128 stands for zero in the data rows.
Here are some points, each followed by its number:
[143 152 127 168 185 127 132 165 152 120 200 151 207  86  35 158] 0
[105 117 118 151 210 162 156  74 146 104 223 170 197 182   2 139] 1
[137 130  72  96  65 212 191 131 126  73  56 111  77 133 214 101] 2
[147 152 135  90 124 115 115 181 103 136 117 124  53  74 140  97] 3
[151 153 136  91 111 114 117 187 101 136  92 117  40  65 170  98] 4
[150 156 145 159 182  96  96 194 151 150 195 156 199  60  42 152] 5
[153 158 144 142 167 100  98 183 134 144 179 150 149  68  68 137] 6
[139 133 138 171 192 132 136 125 163 130 211 157 199  94  30 178] 7
[ 94  84  99 157 166 173 174  18 147 100 175 149 193 240  62 151] 8
[ 86  86 118 166 175 156 159  20 153 110 175 152 199 243  60 155] 9
[124 119 136  82  87 113 111 118  95 139  77 107  36 138 189  91] 10
[135 124 118  97 124 142 146 147 110 115 134 124  60 107 109  96] 11
[155 160 182 171 149  47  52 225 151 180 160 141 216  36 101 165] 12
[ 73  48  90 176 134 194 205   0 157  81 136 121 226 255 116 165] 13
[136 137 134 115 124 107 112 153 121 143 116 125 109 103 139 118] 14
[132 158 136 189 157  74  62 197 154 169 164 135 255  80  97 167] 15
[119 163 130 136 242 166 150 131 133 104 254 188 185 119   0 112] 16
[114  92  97 143 204 173 185  82 136  90 230 163 152 179   0 125] 17
[154 173 155 167 170 101  99 208 150 152 189 143 208  49  62 156] 18
[130 125 144  66  98 100  99 126  89 149  84 109   6 131 188  81] 19
[149 152 140 156 165 104 103 188 149 142 176 145 189  69  67 150] 20
[147 156 160 121 111  64  65 196 122 168 105 120 116  60 158 123] 21
[141 143 133 164 125 103 109 161 154 148 116 126 208  90 137 159] 22
[148 153 168 202 120  53  55 189 182 176 114 122 255  67 147 190] 23
[ 90 118 130 118 119 146 126  89 116 104 148 156 109 169 100 128] 24
[ 74  54 118 188 111 143 144   0 170 119 100 116 255 255 163 178] 25
Which five points above are nearest to each new point by angle? Their numbers follow each, nearest first.
[162 170 179 173 144  40  38 219 154 187 151 138 219  32 101 166] : 12 15 23 18 20
[141 164 188 120  94  28  19 216 121 187  98 124 113  50 164 127] : 21 14 12 23 4
[125 116 121 111 117 135 140 107 117 123 113 120  95 153 148 116] : 10 19 2 11 24
[148 149   0   1   0 255 255 195  36   0   0  67   0  63 255  37] : 2 11 4 10 19
[153 155 168 166 147  82 100 176 150 151 126 134 184  61 122 160] : 12 23 22 15 18
[ 92  78 128 134  88 132 138  11 130 122  75 101 141 247 201 135] : 25 13 8 9 24
[135 135 121  99 140 142 138 144 108 120 142 135  67 111 112 103] : 11 3 4 19 10
[ 97  83  99 134 114 176 162  23 136 103 134 133 145 248 129 136] : 13 8 9 25 24
[125 122  93 107 102 204 200 112 109  75  87 109  68 140 173 107] : 2 11 10 19 4
[130 141 106 132 163 175 170 153 120  96 166 137 115 106  77 121] : 16 17 0 1 7
[108 125  79 101  98 223 215 122 111  59  99 124  79 147 156 111] : 2 11 24 13 10
[126 120 111 117 167 133 120 156 122 132 177 140 127 105  69 111] : 16 6 0 5 7
[115 107 109 139 151 159 160  82 134 108 157 138 152 177  93 136] : 8 9 13 17 1
[131 129 124 120 166 137 133 134 124 126 191 151 122 127  48 127] : 16 17 1 7 0
[126 127 125 116 195 143 154 111 139 122 217 165 107 103  30 150] : 16 17 1 7 0
[119 114 111 124 149 160 159 100 126 112 157 138 123 166  86 127] : 17 8 1 9 24
[122 120 131 100 101 123 122 110 113 131  90 111  76 147 179 107] : 10 19 2 4 3
[138 129  40  77  73 255 255 151  91  27  48  91  18 107 227  78] : 2 11 10 4 19
[117 101 130 113 120 117 128  88 117 132 114 117  94 170 138 105] : 10 19 24 25 13
[152 155 178 142 104  49  47 192 136 178  89 112 153  61 174 139] : 21 23 12 14 22
[144 155 162 131  88  62  61 184 130 172  75 108 135  67 191 128] : 21 14 23 12 4
[145 161 130 114  96 120 144 143 111 136  63 112  13  87 173  97] : 4 19 10 3 14
[148 151 152 107 108  78  79 183 114 160  96 114  89  71 168 112] : 14 21 4 3 19
[127 127 128 128 157 142 141 133 118 120 183 143 122 124  70 130] : 16 17 1 7 0
[145 157  68 109 155 226 229 176 114  60 164 141  81  72  77 105] : 11 16 17 2 3
